128 stands for zero in the data rows.
Here is a table of points, one per row:
[ 61 145 150  98 135 106 100 126 167 115 210 122 169 181  90 143 108 110
  87 150 148  98 179 141 126 119 116 126 149 169 175 138 157 178 108  92
 107 107 139  84 108 126 129 137 128 196 138 160 123 193]
[161 115 160 147 121 122 124 136 170 192 141 131 164 161 162 153 107 157
 144 118 126 102 130 133 120 105 102 132  32 152  91  89 121 107 104  81
 135  86 156 138 222 144 130 156 124 184 145 126 145  78]
[116 126 146 165  94  63 142 129 107 105 124 126 131 100 136 171 107 160
 104 126 126 135 121  99 206 154  86 130  80 144 133 147 130 117 135 171
 184 163 143  68 117 181 146 122 189 127  48 156 118 127]
[123 142 172  65 133  91 196 191 114 152  90 134  79 164  82 123 171 159
 146 143 105 140 131 112 156 156 133 135 142  95 149 179 150 142 122  52
 111  91  84 128 123 155 125  89 132 137 128 123 105  86]
[132 148 138 178 191  88 141 113  87 160 171 175 149 147 146  87 128 114
 159 134  75 105  66 186 176 108 139 104 186 133 120 129  88 125  82 151
 162  78 122 140 141 149 127  87 133 113 158 145 135 173]
[121 161 153 111 146 195 134  97  80 152 146 163 125 143 136 166 175 102
  88 143 107  93 140  85 136 193 147 160 175 174  99 103 131 116 135  98
 128 166 185 143 185  90 117 109 181 112 101  86 110 136]
[151  95 150 104 165 147 155  44  95 135 143 107 135  83 102 122  84  93
  97  95  66  67 162 120 111 102  91 150 114 113 112 175 146 130 132  83
 150 145  94  93 120 131 141 108 102  96 133 118 205 116]
[139 142 159 157 139 128 139 174  86 176 156  78 123 128 142 106  92  62
 100 151 161 143  90 117 120 150 174  68 127 102 165 123 152 156 159 126
 137 182 131 149 138 158 106 176 184 125 178 159 169  83]
[141 147 113 152 121 143 154 104  90 133 135  81 128 161 158 185  78 136
 164 133  54 167 150 148  80 144 160 138 139 146 170 114 127 106 200 172
  56  80 122 103 129 131 144  86 127 152 134 148 112 130]
[108  92  80 160 102  85  91  88 205 150 131 140  79 101 144 118 131 141
  89 141 108 126  99 134  97 135  97  83 176 114 199 133 136 118 128 106
 117 179  94 112 212 147 113 104 124 102 112  98 105 107]
[144 126  94 118  88 158 154  78 119  86 134 111 127 136 165 138  99 121
 121 135 170 104 134 134 163  68 155 132 125 109 106 110 133 208 136 123
 157  86 112 143 132 165  11 118 122 119 118 107  69 107]
[132 160 177 103  96 123  66 150  82 160 142 120 141  95  64 190 141 133
 179  98 136 123 104 135 123  95 106 129 134 102 127 115 102  83 117 129
  72 177 133 130 135 163  34 112  78 116 127 134 138 173]
[ 71  99 144 170 117 119 106 119 148 121 118 154 160 178 110 119  97  99
 173 104 111 147 176  83 124 117 162 126 135 110 127  67  42 124 154  48
 152 158 120 162  78 152 157 110 124  85 127 130 115 105]
[143 109 145  82 144 138 185 167 125  97 112 182 146 159 177 167  81 132
 112  81 136 137 111  94 108 110  91  83 174 145 110 111 161 145  83 152
  99 168 129 156 154 133 177 139  85  85 133 192  97 137]
[109 120 123  57 135  80 167 114 108 119 128  78 132 165 132  61 127 122
 150  96 178  96 113 130 111 105 136 136 122 184 129 151  75  98 181 174
 141 177 101 170 170 137 150 128 135 176 139  56 114 149]
[151  94 129 178 197 137 122 146  98  37 144 182  82 119  71 141 106 141
 172 142 153 115 153 143  70  99 161 138  79 143 147 145 160 130  79 132
 105 158 140 144 142 132 115  84 188 151 136 109 129 123]
[145 110 119 146 123  81 104 123 150 163 116 109 159 119 147 179 104 130
 129 115 167 133  88  88 103 161 169  83 117 123  89 228  85 175  97 117
 102  99 142 155 105  48 135  99 140 114 103  97 135 163]
[194 140 124 123 111 134 168  97 205 152 122 152  78 100 110 105 112 120
 145 165 106 180 114  94 129 114  66 148 133 186 122 128 108 169 147 139
 114 163 175 179  69 154 110 129 141 160 137 147 164 165]
[136 153 116 102  83 101 119 121 116  60 140 142 132  67 118 109 157 123
 123 112 106 132 187 138 114 190 110  45 114 173  84 129  95 111 129 122
 117  79 117 126 136 127  98 176 159 107 209 139 107 108]
[ 68 148  45 134  76 141 213 130 108 164 138 141 143  86 131 144 157 140
 157 127 128 124 114 142 101  91 164 162 139 115  99  98 120 133  84  94
 101 153  93  93 122 110 140 167 191 152 121 146 175 153]
[114 130 169 121  96  88  74  94 126 130 122 164 134 157 155  75 131  71
 178 138 147 136 113 105 119  87  90 153 160 113  88 148 197  88 147 157
  70  96 126 119 110  87 124 141 201 103 101 131 135  80]
[136 162  41 124 192  90 116 145 144 182 173 118 100 133  95 139  87 107
 153  77 180 158 160 134 122 172 137 173 146 150  94 114 175 129 122 136
 153 106 136 105 134 159 127 146 101  72 109 106 123 118]
[ 87 124 100 137 133 111 113 158 118 159  71 172 183 129 150 128 199 108
  52 114  95 148 170 113 106  87 145 123  69 137 131 130 183 140 146 179
 124 104 118 179 116 187 115 104 130 100 142  95 154 167]
[146 197 128 161 110 155 171  93 124  99 153 107 204 105  85  87 173 132
 179 110 139 179 127 139 148 115 114 105 107  97 179 139 168 160 136 106
 129 139 180 144 170 108 182 122  91 103 105 104 112 131]
[102 103 144 193 142  90 118 127  98 101  93 125 108 124 147 114 158 145
 136 102 131 123  79 130 180 156 143 146 113 224 127  88 163 161 134 106
  86 148 104 117  92  77 106 153  45 144 144 113 162 109]
[ 92 119 115 135 163 140 143 100 162 145  60 146 146 112  78 162 130 112
 184 147 109  86 152 117 150 165 143 138 131 125 178 165 117 122 121 195
 159 117 117 163 149 100 103 214 111 139 120 188 108 109]
[112 151 114 124  86 145 141 178 156 111 183 113  98 111 158 105 135 120
 116  89 118  50 112 156 114 129 142 145 123 139 159 146 156  74 121 109
 129 112 174 213  87 110 108  99 101 117  74 180 141  88]
[169 174 156 149 114 160 103 160 163  98 103 147 164 114 121 151 117  81
  82 136 136 141 100 196 145 112 127 200 155 171 147 154  78 128 106 123
  98 123  60 150 135 163 157 174 144 108  98  79 125  94]
[ 99 104 145 125 170 168  98 116 149 107  95   6 118 144 112 114 138 208
 121 131 105 120 115 148 135 103 132 110 155 159  96 120 116 133  89 132
 100 107 174 147 118 178 141 159 173  63 113 140 144 132]
[180  92 120 159 135 106 134 146 149 150 108  85 177 126 132 128 178 127
  98  93 124 116 125 143 104 122 112 205 144 111 126 143 125 120 125 134
 151 182 164  90  93  90 104 103 154 131 215 160  39 104]
[154 176  53  96 139 124  68 156  86  95  58 108 113 149 132 129 110  99
 109 150  99 172 109 107 141  59 126 131 121 158 152 129 132  99 130  67
 190 118 145 114 168  75 119 140 129 134 123 168 150 153]
[ 74  91  72 101  91 164 115 131  94 140 134 130 127 182  85 166 109 117
 114 164 125 169 100 190 148 142  70  95 118 134 102 150 113 129 100 173
 143 149 164 145 101 108 140  86 105 144 151  99 158  48]
[153 103 123 155 140 110 140 110 129  84 132 118 121 146  92 133 146  86
  82  96  89 140  82  93 100 141 143 107 164  58  89 110 132  87 116 135
 121 107 157 126 105 151 121 194 103 225  74  89 110 135]
[162  86 181 138  82 139 133  99  92 192 144 117  70 141 118 105 146 128
  89 136 146 181 209 172 133  84 171  98 118 144 125 117 123 103  73 155
 143 136 101 135 128  78 142 156 105 121  93 141  94 149]
[148  65 124  67 124 104  83 103  98 126 201 156 115 103 122 187 152 180
 129  99 127 150 100 129 168 121 161 168 136 110 174 106 153 144 185 119
 152 103 125 191 120 127 172 170 152 121 159 125 145 129]
[145 136 124 146 103 137  89 101  66 141  82 119 132  95 116 122 136 141
 121 172 202  80  92 133  55 168  77 136 138 133 121  93 138 142 129 106
 160  99  96 161 106 169 197  96 110 155 118 177 101 138]
[137 120 105 184 109 180 131 136 110 126  93 136 107 181 178 139  90 161
 139 104 170 106 164 144 185 140  73 114 148  98 152 185 156  70 156  93
 110 124 137 140 108 143 128 166 135 126 180  85 141 198]
[127 131 149 112 113 206 135 117 163 112 158 136 108 179 140 150 180 130
 169 107 139 125  59  72  79 120 160 109 103 166 169 135 130  99 107 156
 198 103  96  50  97 140 121 126 120  93 147 112 144 128]
[126 100 124 144 141 125 143 146  95  88 186 111 143 170 151  80 154 161
  99 155 159 174 146  89  97 171  76 198 120  92 154 122  67 124 113 146
 120 108 104 144 168 106  75 133 112  97 102 165 189 134]
[113 142 143 117 219 138 172 115 169 126 116 125 144  71 141 170 139 134
  92 152 206 166 127 135 155  88 121  87 140 123 116  80 106  46 174 119
 128 105 104 121 104  93 115  93 142 144 129 132 136 105]
[176  81 138  91  96 132 119 178 146 136 102 135 217 110 110  80  76 173
 143 144 111 116 136 149 132 169 150 110 179 133 156  64 174 118 114 152
 164 130 120 106 110 103  87 109 145 141  94  78 167 135]
[ 61 171 176  99 127 143 108  89 162 111  96 143  94 116 156  99  71 150
 106 100 104 180  88 177 109 187 151 167  75  73  98 107 153 135 109 127
 155 154 116 142 140 105 109 114 132 136 165 137 117 177]
[159 168 141 154  93  96 123 157 190  89 121  82  91 153 105 166 154 114
 133 174 128  77 156 117 158 122 136 141 152  77  67  92 149 153 141 179
 151 142 100 133 165 107 180  97 113 110 164 116 186 143]
[ 93  68 127 125 130 182 108 208 134 118 182 105 126  52 166 101 130  79
 172 185 103 154 131 112 156 134 138 141 116 146  80 163 136 120 145 106
 133 122 118 106 147 144 154 115  99 141 129 125  75 158]
[175  90  82  91 150 161 109 135 139 139 106 122 100 161 139 111 163  61
 142  88 128  94 113 154 183 168  98 103  59  95 160  62  96 155 119 124
  61 126 105 105 114 123 144 103 171 113  97 153 127 160]
[134 115 129 142 119 184 105 145 135 134 111 194 121 136  94  86 138 154
 109  68 160 133 128 161 128 125 181 125 163 124  90 176  93 169 215 141
 125 124 164  66 162 148 129 112 113 153 111 187 175 110]
[160 142  99 109 158 116 132 113 129 136 139 168 150 167 111 110 126 177
 107 239 111  79  92 152 111 125 146 120  82 110  98 134 131 118 187 120
  90 170 128 103  97 114 123 186  95  67 112 125  90 124]
[ 93 147 165 135 143 124 139 188  96 140 116 144  73  91 144 137 109 127
 126 120 117  95 140 140  77  89  79 126 135  99 177  96  77 190 151 149
 155  88 191  88 106  84 141 167 122 106 123  62 120 126]
[143 185  93 113 121 137  81 102 117 142 130 145 122 102 145  81 102 175
  99 135 140 110 146  38 180 122 176 139 129 110 160 121  98 110  58 168
  77 139 148 103 107 147 166 108 100 159 174 115 114  80]
Along one direction, these points spread out more than along any other. Where along it does each point below lie, from 0 to 99? 50 is the average, and the first point above lies past it. One standard deviation of the points above along it is 16.
[180  92 120 159 135 106 134 146 149 150 108  85 177 126 132 128 178 127
  98  93 124 116 125 143 104 122 112 205 144 111 126 143 125 120 125 134
 151 182 164  90  93  90 104 103 154 131 215 160  39 104] : 30
[161 115 160 147 121 122 124 136 170 192 141 131 164 161 162 153 107 157
 144 118 126 102 130 133 120 105 102 132  32 152  91  89 121 107 104  81
 135  86 156 138 222 144 130 156 124 184 145 126 145  78] : 49
[160 142  99 109 158 116 132 113 129 136 139 168 150 167 111 110 126 177
 107 239 111  79  92 152 111 125 146 120  82 110  98 134 131 118 187 120
  90 170 128 103  97 114 123 186  95  67 112 125  90 124] : 29
[144 126  94 118  88 158 154  78 119  86 134 111 127 136 165 138  99 121
 121 135 170 104 134 134 163  68 155 132 125 109 106 110 133 208 136 123
 157  86 112 143 132 165  11 118 122 119 118 107  69 107] : 53
[175  90  82  91 150 161 109 135 139 139 106 122 100 161 139 111 163  61
 142  88 128  94 113 154 183 168  98 103  59  95 160  62  96 155 119 124
  61 126 105 105 114 123 144 103 171 113  97 153 127 160] : 42
[141 147 113 152 121 143 154 104  90 133 135  81 128 161 158 185  78 136
 164 133  54 167 150 148  80 144 160 138 139 146 170 114 127 106 200 172
  56  80 122 103 129 131 144  86 127 152 134 148 112 130] : 72
[176  81 138  91  96 132 119 178 146 136 102 135 217 110 110  80  76 173
 143 144 111 116 136 149 132 169 150 110 179 133 156  64 174 118 114 152
 164 130 120 106 110 103  87 109 145 141  94  78 167 135] : 39
[116 126 146 165  94  63 142 129 107 105 124 126 131 100 136 171 107 160
 104 126 126 135 121  99 206 154  86 130  80 144 133 147 130 117 135 171
 184 163 143  68 117 181 146 122 189 127  48 156 118 127] : 23
[ 92 119 115 135 163 140 143 100 162 145  60 146 146 112  78 162 130 112
 184 147 109  86 152 117 150 165 143 138 131 125 178 165 117 122 121 195
 159 117 117 163 149 100 103 214 111 139 120 188 108 109] : 40
[139 142 159 157 139 128 139 174  86 176 156  78 123 128 142 106  92  62
 100 151 161 143  90 117 120 150 174  68 127 102 165 123 152 156 159 126
 137 182 131 149 138 158 106 176 184 125 178 159 169  83] : 49
[108  92  80 160 102  85  91  88 205 150 131 140  79 101 144 118 131 141
  89 141 108 126  99 134  97 135  97  83 176 114 199 133 136 118 128 106
 117 179  94 112 212 147 113 104 124 102 112  98 105 107] : 19
[121 161 153 111 146 195 134  97  80 152 146 163 125 143 136 166 175 102
  88 143 107  93 140  85 136 193 147 160 175 174  99 103 131 116 135  98
 128 166 185 143 185  90 117 109 181 112 101  86 110 136] : 66
[159 168 141 154  93  96 123 157 190  89 121  82  91 153 105 166 154 114
 133 174 128  77 156 117 158 122 136 141 152  77  67  92 149 153 141 179
 151 142 100 133 165 107 180  97 113 110 164 116 186 143] : 26
